(in the rows, 128 means zero)
Named turns come first, each shown by rows before and after it. Which turns, in which order, take the first row of each pair that follows to the second? Write the first one first, as in the answered first pair.
U (before |-> after):
[136 122 152 121 124 100 120 136 140 120  93 130  96 138 119 114 139 110
 112 153 143 141 114] |-> [145 124 122 122 131 115 113 124 153 118 111  97  79 137 110 121 121 114
 115 147 123 120 118]
[111  86 178  92 143 120 103 126  96 109 110 160 137 100 113 153 110 141
  91 152 162 153 112] |-> [145 126 137 115 114 119 111 159 124 113  84 145 104  85  82 172 131 109
  83 150 154 141  98]
[122 152 141 133  94 126 141 121 109 125 121 155 156 137 127 123 142 132
 146 132 117 158 139] |-> [138 167 107 143  88 133 140 126 126 127 120 126 134 131 110 135 138 123
 144 127  98 140 136]
V (before |-> after):
[138 135 149 141 104 118 143 155 132 124 105 140 117 116 122 139 163 117
 144 155 146 150 123] |-> [149 136 122 139 113 138 133 122 151 117 129  86  91 115 115 145 137 130
 144 156 115 123 125]
[147 133 129 120  99 101 128 104 171 123 131  70  67 133  87 132 146 125
  55 153 133  98  95] |-> [105  81 147  90 153 111 105  76 135 119 182  76  99 159 122 121 107 154
  72 136 128  96 117]
[115 146 158 159 122 168 121 121 131  97 109 133 149 148 124 122 131 137
 157 141 122 117 118] |-> [115 146 156 159 121 167 121 121 133  99 106 131 147 146 121 123 132 136
 156 141 121 115 117]
[142 108  96 127 142 146 116 111 148 124 145  78  86 128 111 121 107 126
 120 130  99 120 104] |-> [105  70 129 104 171 136 110 121 107 129 158 128 129 147 140 110 104 132
 130 118 123 144 117]
X (before |-> after):
[130 127 130  99 125 109 106 118 125 133 112 119 107 141 124 127 125 123
 124 144 133 135 115] |-> [127 126 136 102 123 110 108 109 124 132 113 117 110 140 128 122 124 129
 126 144 131 135 118]
[108 129 154  91 115  98 116 136 142 151  98 170 129 113 117 134 140 140
  86 173 190 164 103] |-> [135 156 132 107  95 109 119 120 172 143  91 123  97 100 100 139 138 141
  81 187 165 141  95]
[179 219  60 198  69 159 180 137 161 121 129  68 103  98 111 158 151 114
 145  91  72  98 140] |-> [ 86 153 192 169 108 146 189  98  70 117 160 167 215 134 196 110 146 169
 178  87 116 161 173]
[138 177 194 156  74 131 142 136 176 121  52 167 139 104 145 114 132 100
 132 133 177 131  91] |-> [135 173 189 153  77 126 139 148 174 124  51 175 140 106 142 116 135  94
 130 132 183 132  91]
C (before |-> after):
[124 105 157  87 136 132 106  99  88 128 107 146 122 124 104 106 116 117
 108 145 127 126 123] |-> [113 110 136 100 152 148 115 121  67 132 133 157 148 133 117 125 113 114
 134 109 113 126 146]
[146 107  96  85 128 109  96 142 146 142 113 130  78 136 103 117  98 117
  98 131 137 103 128] |-> [136 137  81 125 126 130 130 180 113 147 137 161 129 141 127 141 117 109
 141  75 119 117 160]
[145 140 155 122  95 107 131 147 138 130  91 147 110 125 103 116 147 113
 104 155 147 127  97] |-> [129  99 103  90 155 124  92 152 126 136 145 123 104 142 106 132 100 116
 112 126 129 100 112]
Now pairs of rows:
Each pair is two turns apart.
[139 129 156 130 138 106 119  98 118  96 120 126 102 119 147 121 115 136
 109 164 143 150 138] |-> [133 120 112 124 164 109 107 149 102 111 139 149 113 130 144 146 112 112
 118 126 146 150 147]
X then C
[150 173  68 162  76 101 145 118 160 155  98  81 115 106 120 146 162 101
 141  95  79 116 138] |-> [103  98 177 103 105  79 116  33 135 141 101 103 140 125 157  85 133 156
 121 151 120 139 131]
X then C
[140 163 136 156 114 133 142 176 109 122 136 123 140 138 116 154 148 122
 154  83 120 111 142] |-> [144 123 160 117 125 129 106 104 138 108 136  71 101 138 107 124 114 150
 124 136 121  91 121]
C then V
[135 134 102 135 127 114 122 187 113 145 122 161 129 132 117 151 139 100
 129  98 142 136 126] |-> [151 145 119 144 113 140 126  92 147 121 138  73 102 121 119 128 110 144
 129 134  99 107 127]
X then C
[133 153 111 149 165 171 136 104 118 159 131 146 147 136 150 120  91 108
 147 113 121 111 150] |-> [139 146 160 137 141 144 132  91 135 156  87 164 131 127 140  95 109 110
 115 160 157 126 126]
U then C
[130 142  85 151 130 143 119 138 128 132 157 104 131 136 147 154 108 115
 144 110 104 110 141] |-> [110 140 135 153 120 126 136 146 105 130 137 157 171 139 164 142 132 119
 149 116 133 143 144]
X then V
[112  96 113 100 200 130  73 138 138 108 142 103 107 148 126 113 114 142
 117 125 135 125 121] |-> [105 115 137 122 178 114 103 185 115 118 114 167 145 145 137 117 158 121
 128 110 161 159 124]
V then C
[125 118 134 128 139 159 109 112 136 129 168 112 139 137 140 126 129 171
 135 102 106 127 139] |-> [147 154 139 152  96 136 131 154 147 138 116 146 133 122 123 134 173 143
 120 113 130 146 121]
V then V
[131 163 121 160 117 173 162 110 128 113 133 106 160 120 154 148 147 131
 152 101  78 100 140] |-> [130 135 167 129 115 153 141  57 146 104 114  90 135 121 148 115 137 152
 122 154  98 102 121]
C then U
[119 124 125 108 150 130 128 133 108 118 168 135 161 131 129 130 112 133
 131 111 103 144 140] |-> [146 154  99 127 125 128 139 160 128 121 145 129 139 118 105 143 131 111
 125 111 100 139 130]
V then U
[123 185 139 165 105 112 167 147 107 114 134 129 158 118 133 156 148 120
 157 106 113 158 144] |-> [113 169 128 151 133 131 151 114 106 110 170  94 153 124 142 152 117 144
 164 100  89 138 156]
V then V
[112 112 138 129 137 123 127 143 111 135 131 159 154 140 139 122 129 116
 133 121 153 147 130] |-> [137 149 141 162 103 140 150 106 141 123 124 109 134 122 132 121 134 130
 137 134 123 130 128]
U then X
[157  90 117  61 141  83 127 104  95 116 155 122 122 126 145 130  90 135
 121 127 150 144 152] |-> [158  89 124  60 136  74 127 108  98 116 143 132 121 125 141 128  98 131
 113 132 160 150 147]
X then U
[122 152 187 145  96 135 155  78 134 124 114 116 137 123 141 126 142 148
 147 145 115 132 139] |-> [ 96 100 191 103 137 118 120  98 110 132 128 153 146 143 144 123 127 144
 140 139 144 141 137]
C then V
[172 135  88 112 111 123  93 147 166 123 117 109  85 120  77 143 126  97
  79 155 114 106 110] |-> [175 179 102 159  78 127 140 176 145 125 104 145 126 110  94 154 161  91
 108 131 110 129 125]
C then C
[ 89 116 147 128 178  91 127 163 130 131 123 121 110 135 141 142 130 132
 104 129 152 123 126] |-> [103 142 124 150 164 100 142 182 138 131 119 115 107 128 134 157 143 118
 114 114 136 120 130]
C then U
[108 108 101 116 159 116  98 129 121 136 142 139 135 132 120 128 108 116
  99 141 139 120 121] |-> [121 136 134 137 121 103 123 127 130 131 107 155 139 120 118 119 135 113
  92 163 150 138 109]
C then C
[127 118 186 129 119 128 138 108 122 121 109 163 141 142 131 116 139 148
 132 146 139 138 127] |-> [135  98 123 105 154 144 101 104 139 126 142 111 105 147 114 131 101 142
 127 135 117  98 127]
V then C
[ 87 128 146  96 110 133 113 123  71 123 170 143 169 125 184 110  79 149
 156  74  74 128 137] |-> [146 198 147 138  26 112 148 133 128 120  92 121 117  89 142 112 132 120
 125 116  81 128  99]
C then U
[ 92  93 113 136 126 159 130 145 111 134 180 110 139 129 124 123 107 150
 165 112 117  93 141] |-> [113  85 151 121  96 132 121 112 141 126 138  98 103 118 105  96 117 156
 129 169 140  97 109]
C then C
[128  97 126  97 132 114 104 162 148 121 124 137 120 138 124 125 122 107
 106 139 143 131 122] |-> [139 129 101 128 115 128 126 182 149 123 123 134 123 131 121 141 136  96
 121 117 123 126 130]
C then V
[158 166  79 145 132 151 146 184 140 127 131 116 126 110 127 141 112  92
 126 115 124 120 131] |-> [143 131 103 116 158 162 121 115 144 116 160  77 115 117 141 118  74 132
 123 139 113 104 135]
C then U
[138 149 133 151 110 141 141 103 137 111 135  89 121 116 136 119 119 138
 140 133  91 115 132] |-> [118 137 175 146 109 125 147 114 113 112 123 139 152 122 152 104 134 139
 139 135 121 143 132]
U then V
[107  92 144  80 161 118 104 126  82 146 124 168 148 136 107 138 117 110
 101  97 172 119 147] |-> [145 162  84 139 125 157 140 131 111 142 135 108 128 114  91 169 125 102
 126  70 113  89 159]
X then C
[115 127 136 146 129 149 150 106 114 113 148 113 158 140 164 120 106 155
 171 107 100 113 154] |-> [145 146  98 152 105 121 152 187 130 130  98 152 134 131 128 144 146  99
 149 104 131 125 131]
U then X
[111 105  87 120 157 132 116 150 102 132 161 144 135 153 131 148 120 107
 125 105 133 124 145] |-> [132 131 116 133 110 106 130 156 124 131 104 159 117 137 112 137 156  93
 101 139 162 142 117]
V then C
[113 111 152 110 129 128 162 101 135 131 149 113 135 131 152 121 123 129
 142 131 108 124 129] |-> [130 132 150 125 103 117 175 123 146 134 118 127 126 121 139 126 149 111
 134 139 118 129 116]
V then V
[141 126 111 113 126 161 145  88 141 128 169  91 114 146 140 140  92 131
 125 123 124 115 126] |-> [139 138 142 123  99 128 165 144 122 140 119 169 138 141 141 140 140 101
 118 125 173 155 116]
V then V
[ 91 124 154  76 190 132 102 146  86 147 123 183 116 143 116  76 121 121
 137 148 163 162 122] |-> [100 149 184 101 162 153 126  66 105 126 132 125 111 128 128  57 110 162
 145 173 127 149 127]
X then X
[124 128 131 130 133 151 140  81 129 115 154  96 128 124 141 124 113 145
 147 132 103 117 146] |-> [113 134 157 141 121 142 157  97 112 119 140 134 156 126 154 120 134 142
 155 126 120 140 148]
C then V
[144 101 126 122 124 143 131  85 167 125 129  92  94 127 140 128  98 150
  82 140 108 137 118] |-> [109  84 132 118 156 151 137 109 126 132 159 133 143 143 169 135  92 152
 109 100 114 155 144]
U then C
[127 108  83 125 161 137 117 145 136 136 143 110 122 131 131 148 110 108
 141 109 117 115 142] |-> [134 141  96 154 135 148 146 124 141 130 138  91 131 121 136 145 124 118
 153 112 100 117 148]
C then U
[184 163  84 145 100 139 110 125 152 116 119 110 101  99 104 137 173  92
 115 120 205 140 127] |-> [142 109 130 108 147 155  89  42 129 101 171  86 126 122 143 105 123 149
 127 131 193 137 144]
X then C
[107 134  90 142 118 173 142  91 132  85 143 101 124 113 130 134  92 148
 157 123 103 147 140] |-> [ 90 119 110 132 121 144 142 147 102  97 118 180 156 121 137 133 119 123
 152 113 150 182 135]
C then X
[166 142  88 122 134 109  86 167 130 123  84 123 113 140 121 142 153 122
 115 129 131 118 135] |-> [153 148 159 138 110 118 116  94 122 107  84 111 140 137 152 109 153 168
 129 153 121 131 143]
X then U
[141 205 108 178  98 168 182 149 143 126 157  93 135 122 116 118 113 131
 154 120 105 124 106] |-> [127 199 124 175 101 156 186 182 120 134 147 143 160 129 125 120 130 115
 159 109 128 146 108]
X then U
[100  99 136 113 149 116 118 145  94 144 154 153 160 150 147 124 110 132
 142  93 146 146 136] |-> [156 152 108 142  90 103 133 164 151 144  97 125 105 120 103 133 144 101
 114 122 144 133 102]
C then X
[133 166  96 171 103 140 153 164 123 134 127 142 138 110 124 159 152 103
 144  97 114 124 142] |-> [ 93 117 134 141 145 152 133 111  97 126 171 134 165 129 156 136 113 146
 158 100 109 123 160]
V then U
[116 153 203 196  49  95 158 132 123 151  80 150 179 108 159  99 169 138
 126 112 140 150 109] |-> [ 79  90 103 151 155 135 100 153  90 164 185 121 186 143 171 137  92 140
 155  38  99 109 147]
C then C
[101 126 194 133 118 134 149  41 131 107 157 103 158 116 169  90 115 187
 148 136 111 117 130] |-> [148 140  66 118 122  97 114 207 156 141 107 150  98 110  94 155 151  78
 106 102 153 106  95]
X then V
[150 158 138 140 116 120 187 114 117 134 104 181 125 138 130 134 193 118
 169 137 119 152  94] |-> [147  98 130  79 155 106 127  77 138 129 116 149  77 147 112 119 149 130
 134 172 130 127  74]
C then U
[107  98  91 115 133 139 111  82 147 119 185  91 111 104  93 160 110 149
 139 102  89 109 140] |-> [ 84  93 143 116 116  99 133 149 108 133 139 201 158 108 107 152 161 121
 134 100 152 165 131]
X then V
[118  92 101  81 154 110 102 215 159 126 111 153 132 167 165 153 118  92
  99 125 178 134 115] |-> [138 103  66  86 155 132  93 181 190 117 130  84  97 158 149 156  94 104
  98 133 141  99 114]
V then V
[127 123 135 123 136 127 130 106 138 128 127 108 124 127 127 123 120 131
 128 145 113 117 127] |-> [132 125 115 119 139 122 124 132 143 134 123 112 116 128 117 133 123 114
 121 138 117 115 126]
X then X
[132 115 100 135 135  98 100 190 112 145 159 169 113 138 137 146 117 104
 107  87 136 132 153] |-> [155 160 117 175  94 129 133 107 145 123 166  89  98 119 141 132 113 142
 120 111  86 111 159]
X then C
[121 126 189 150 113 137 140  84 125 113 119 122 143 131 139 109 129 146
 134 164 111 149 126] |-> [129 135 183 155 103 137 145  86 135 112 111 116 135 126 132 111 134 143
 130 165 108 147 124]
V then V
[116  97 167 113 133 106 124 152 110 131  98 171 152 136 153 123 130 119
 116 132 173 171 119] |-> [158 121  78 123 134 121 108 175 152 134 106 107  92 124 110 155 117  90
 106 120 142 127 112]
U then C
[130 120 164 115 110 124 129  78 143 103 124 119 135 116 141 106 118 157
 126 171 126 122 121] |-> [149 144 148 131  84 112 143 117 155 109  93 136 126 104 122 121 146 129
 119 170 137 128 110]
V then U
[130 144 123 117 118 121 118 118 124 135 141 128 167 120 128 102 127 139
 134 145 140 119 140] |-> [133 137 117 109 122 117 107 120 130 135 139 123 154 121 121 103 124 137
 126 147 142 115 136]
V then C
[140 146 101 147 132 115 154 149 108 135 110 153 151 115 143 147 162 132
 138 101 146 115 141] |-> [161 151 100 140 119 115 144 114 145 127  98 106 108 102 121 136 153 137
 117 135 136  96 122]
V then C
[148 127 104 133 124 131 125 119 150 123 133  78 107 119 116 138 122 127
 125 119  97  99 114] |-> [115 103 174 122 123 104 135 132 113 127 111 155 155 129 143 117 145 130
 126 127 143 146 114]
U then V
[144 152 135 157 101 141 138  95 145 111 119  80 104 110 115 118 123 147
 135 161 125 106 128] |-> [142 153 114 156 102 116 140 177 128 131  95 146 119 112 106 138 154 104
 130 137 161 129 122]
X then U
[134 162  72 150 124 140 102 141 141 136 122  97 128 119  98 150 100 131
 124 134 108 110 112] |-> [101 159 144 162 117 139 131 122 101 133 121 142 188 125 142 130 113 157
 147 131 123 145 130]
U then C
[144 165 154 152  78 124 130 154 139 159  67 118 120 105 102 129 156 111
 118 163 150 139 120] |-> [ 93 102 173 113 145 150  99  81 108 148 139  90 146 132 142 108  92 166
 139 156 126 126 147]
U then U
[101  85  71  71 145 142 116 159 103 158 148 158 132 157 107 141 124 136
 101 129 177 145 107] |-> [133 146  33 122 108 162 152 177 122 157 141 131 121 136  92 164 143 121
 119 110 145 132 113]
C then U
[136 145 108 153 129 157 107 108 128 172 132  72 133 140 129 150 124 138
 127  82 119  80 115] |-> [130 134  98 144 142 150  97 136 118 179 135  92 136 146 128 159 125 126
 124  71 130  85 116]
V then X
[132 159 180 159  74 123 180 102 139 117 101 131 136 119 155 112 154 146
 131 151 124 145 121] |-> [ 99 117 173 131 122 113 159 149  95 130 124 189 170 143 170 123 145 135
 139 118 150 161 135]
U then X
[141 125 126 111 121 105  97 160 109 136 108 165 133 145 124 136 154 104
 126 130 155 142 124] |-> [128 124 173 115 115 114 113 106 101 123 117 154 154 145 148 115 147 138
 137 143 144 148 136]
X then X
[110 124 115 123 145 123 121 166 107 145 161 137 140 127 128 144 110 118
 131 113 119 123 136] |-> [129 138 136 127 110 102 131 164 130 143 115 144 121 113 111 133 135 109
 105 147 138 132 112]
V then C
[128 132  98 142 129 132 135 198 109 140 105 156 152 141 134 156 175  86
 133  90 135 150 130] |-> [153 110  82 111 139 137  94 129 162 124 113  66  84 132 104 141 131 110
  98 137 114 105 107]
C then U
[108  90 144  79 159 103 105 116 138 133 136 153 120 153 120 157 110 139
 129 111 156 122 108] |-> [139 160 124 139 104 112 152 152 151 135 105 156 122 133 109 177 154 113
 143  95 143 129 110]
C then V
[127 154 182 164  84 134 168  80 131 109 105 108 156 120 148 113 144 158
 144 150 109 141 138] |-> [112 102 202 115 110 102 132  89 128 115  90 139 146 132 141  96 134 153
 113 174 150 152 118]
C then U
[126 107 141 122 132 154  87 106 134 129 150 142 109 117 136 128 143 145
 155 116 126 133 124] |-> [145 129 130 133 112 145  95 132 147 131 123 149  96 108 120 132 161 127
 144 120 133 134 110]
U then X
[131 145  88 169 104 153 154 162 149 145 133  97 118 104 108 170 134 106
 132 129 116 138 151] |-> [131 121  78 142 121 151 128 148 158 143 142  77  94 109  99 166 114 112
 118 141 114 124 143]
C then C
[ 64  99 130  54 166  87  81 102 164 118 121 111 124 113 120  86 102 136
 118 129 163 132 124] |-> [ 66 156  73 114 159 123 126 168 137 128 149 131 168 110 135 131 125 112
 173  50 127 137 162]
X then C
[160 168  86 149  99 143 142 138 160 126 116  90  94 110 100 143 139 100
 121 126 103 109 128] |-> [ 98 120 180 131 128 148 147  77 105 115 150 131 163 132 161 103 120 156
 146 132 117 142 154]
C then X
[123 114 107 104 147 101  77 187 127 148 127 157 109 156 113 120 139 123
 115 119 150 133 130] |-> [120 123 173 119 129 121  98  85 134 123 142 106 117 150 139  85 124 181
 126 155 123 128 138]
X then U
[157 141 153 182  89 151 156  99 146 133 130 113 166 124 170 114 127 162
 163 121  99 165 131] |-> [134  80 182 127 124 130 113  78 139 131 131 129 157 140 171  94 105 172
 137 150 133 168 118]
C then V
[138 162 119 153 117 141 151 100 147 124 133  87 136 112 152 121 107 144
 140 137  97 122 127] |-> [134 156 102 145 120 113 145 182 127 142 109 156 149 116 143 138 134 103
 133 114 136 144 117]
X then U
[ 93 105 164 130 149 143 151 140  83 121 147 159 191 137 156 128 126 142
 161 102 135 149 165] |-> [126 145 158 159 114 166 170  82 124 104 145  81 156 114 144 124 118 164
 158 126  92 121 162]
X then X
[103 111  96 155 136 128 138 174 134 143 116 157 180 137  97 132 154 107
 134 128 145 112 155] |-> [107 121 109 170 131 156 149 107 149 126 140  97 172 131 106 121 134 145
 149 141 105  93 164]
U then X
[121 139  95 163 108 122 154 192 129 131 123 159 130 140 113 152 131  93
 139  85 154 118 155] |-> [122  96  78 115 142 116 105 165 151 130 135 125  88 147  95 142  93  98
 108 110 158  92 140]
C then C
[137 145 102 120 134 148 126 100 141 115 160  78 112 126 130 131  94 141
 140 116  88 100 136] |-> [112 150 138 135 127 131 151 151  95 125 143 168 172 133 157 133 132 126
 159  92 123 148 148]
C then X
[137 129 168 140 113  89 143 130 134 132  83 162 132 128 121 105 157 125
  93 165 160 144 115] |-> [124 100 107 117 169 133 107  88 137 126 158  87 116 143 126 119  93 152
 114 137 106  96 138]
U then V
[141 122 187 161 162 135 154 114 155 158 123 107 101 132  80 146 194 108
  92 154 166 100 131] |-> [114  89 188 140 202 147 136  95 134 156 164 101 119 149 100 143 162 130
 104 140 155  94 151]
U then V
[107 133  90 144 136 121 130 147 122 147 140 151 165 167 160 133 118 164
 150 106 117 118 132] |-> [111 132  78 144 137 123 125 148 128 148 143 140 156 164 154 138 115 161
 147 103 114 110 133]
X then V
[133 141 128 143 121 139 138 104 136 131 127 105 124 128 132 126 121 132
 135 132 102 118 126] |-> [118 121 146 131 130 135 133  96 122 133 132 118 139 134 141 117 113 141
 136 136 111 125 129]
U then C
[ 64 119 122 127 176 143 136 148 128 138 152 147 133 140 157 126  66 115
  95 117 130 143 107] |-> [ 97 154  87 149 146 139 146 181 153 145 126 139 105 124 132 143  87  86
  87 116 128 135  96]
U then U
[131 115 154 104 136 104 110 114 143 134 116 118  92 126 103 115 123 120
  81 165 146 116  91] |-> [129 111 153  99 142 108 106 106 141 133 124 115  94 132 106 113 117 125
  85 164 145 116  94]
U then U
[109 137 106 113 149 137 128 166  85 149 156 176 121 143 153 133 113 131
 134  79  99 134 157] |-> [156 179 129 135  87 130 143 108 147 133 108 116  64 114 125 113 127 143
 105 142  90 120 127]
C then V
[129 106 144 110 134 116 105  73 170 114 113  93  98 117 101 105 108 141
  97 168 143 106  98] |-> [ 90  92 105 116 185 145 112 121 113 127 179 128 159 140 135 136  89 138
 146  89 124 109 144]
U then C
[159 178 111 159 127 156 137  93 152  91  82  98  69 113 102 139 115 132
 133 149 103 117 138] |-> [105 131 187 133 149 130 139 101  94  96  82 187 135 136 144 112 126 143
 139 148 156 168 148]
V then U
[118 149  96 154 132 140 130 135 172 126 131 120 117 114 141 105 136 119
 131 145 132 131 148] |-> [ 99 126 111 139 152 141 119 117 160 122 146 122 125 123 153  96 123 133
 133 147 136 133 155]
C then U
[159 134 174 178  93 122 157  78 112 130 126 157 132 126 145 118 128 144
 150 143 172 151 149] |-> [150 126 162 172 107 115 152 116  95 137 127 187 145 132 145 127 134 129
 151 127 185 158 152]
U then X
[106 103 135  54 102 102 141 114 170 141 165 122 112 143 103 135  87  94
 118 147 129 137 138] |-> [116 118 142  63  85 100 151 110 180 138 149 117 104 134  96 133  98  92
 115 157 130 139 133]
U then X
[ 92 115 136 139 152 145 130 153  75 133 153 184 191 139 164 126 125 133
 153  77 128 151 155] |-> [148 162  56 166 123 169 131 147 135 126 154  93 124 115 120 153 116 119
 146  79  79  99 145]
V then U
[147 164 135 159  84 115 171 145 139 111 108 104 140  99  93 164 143 121
 110 135 105 115 148] |-> [116  92 180  96 127  95 124 100 131 104 119 110 135 116 100 133 108 149
  85 172 133 118 138]
X then C
[144 174 145 157  91 128 182 148 114 118  91 155 150 114 135 136 172 132
 146 121 140 150 130] |-> [118 130 134 126 147 162 153  85 102 111 163 101 153 135 159 127 108 175
 163 110 101 121 155]
U then U
[121 158 170 171 111 154 177  94 104  97 146 111 179 130 157 124 139 165
 169 108  98 149 153] |-> [163 185 100 180  96 159 169 125 145 103 129  73 126 113 114 149 142 131
 152 105  83 121 136]
X then X
[104 156 123 149 120 139 141 122 141 103 166  70 117 108 121 103 133 145
 169 133  80 131 142] |-> [112 154  75 139 128 125 122 182 144 116 156  91 100 112  99 126 141 107
 157 116  97 129 133]
X then X
[130 135 111 128 136 124 131 149 141 109 106 122 132 112 128 127 143 131
 131 122 146 122 128] |-> [114 117 124 116 151 126 125 130 128 108 122 123 145 120 141 117 130 146
 134 121 146 124 133]
U then U
[134 120 114 108 141 130 100  86 159 114 149  90 109 126 132 116  99 139
 121 147 112  95 133] |-> [129 130 151 120 115  94 121 148 134 126  96 180 142 125 134 116 152 108
 115 146 166 142 120]
V then V
[149 132 101 107 124 140 111 121 135 121 138  89 112 138 120 121 108 129
 132 140 103 116 136] |-> [132 140 125 125 123 146 133 126 105 120 148 119 156 143 148 119 118 138
 159 120 101 139 154]
C then U
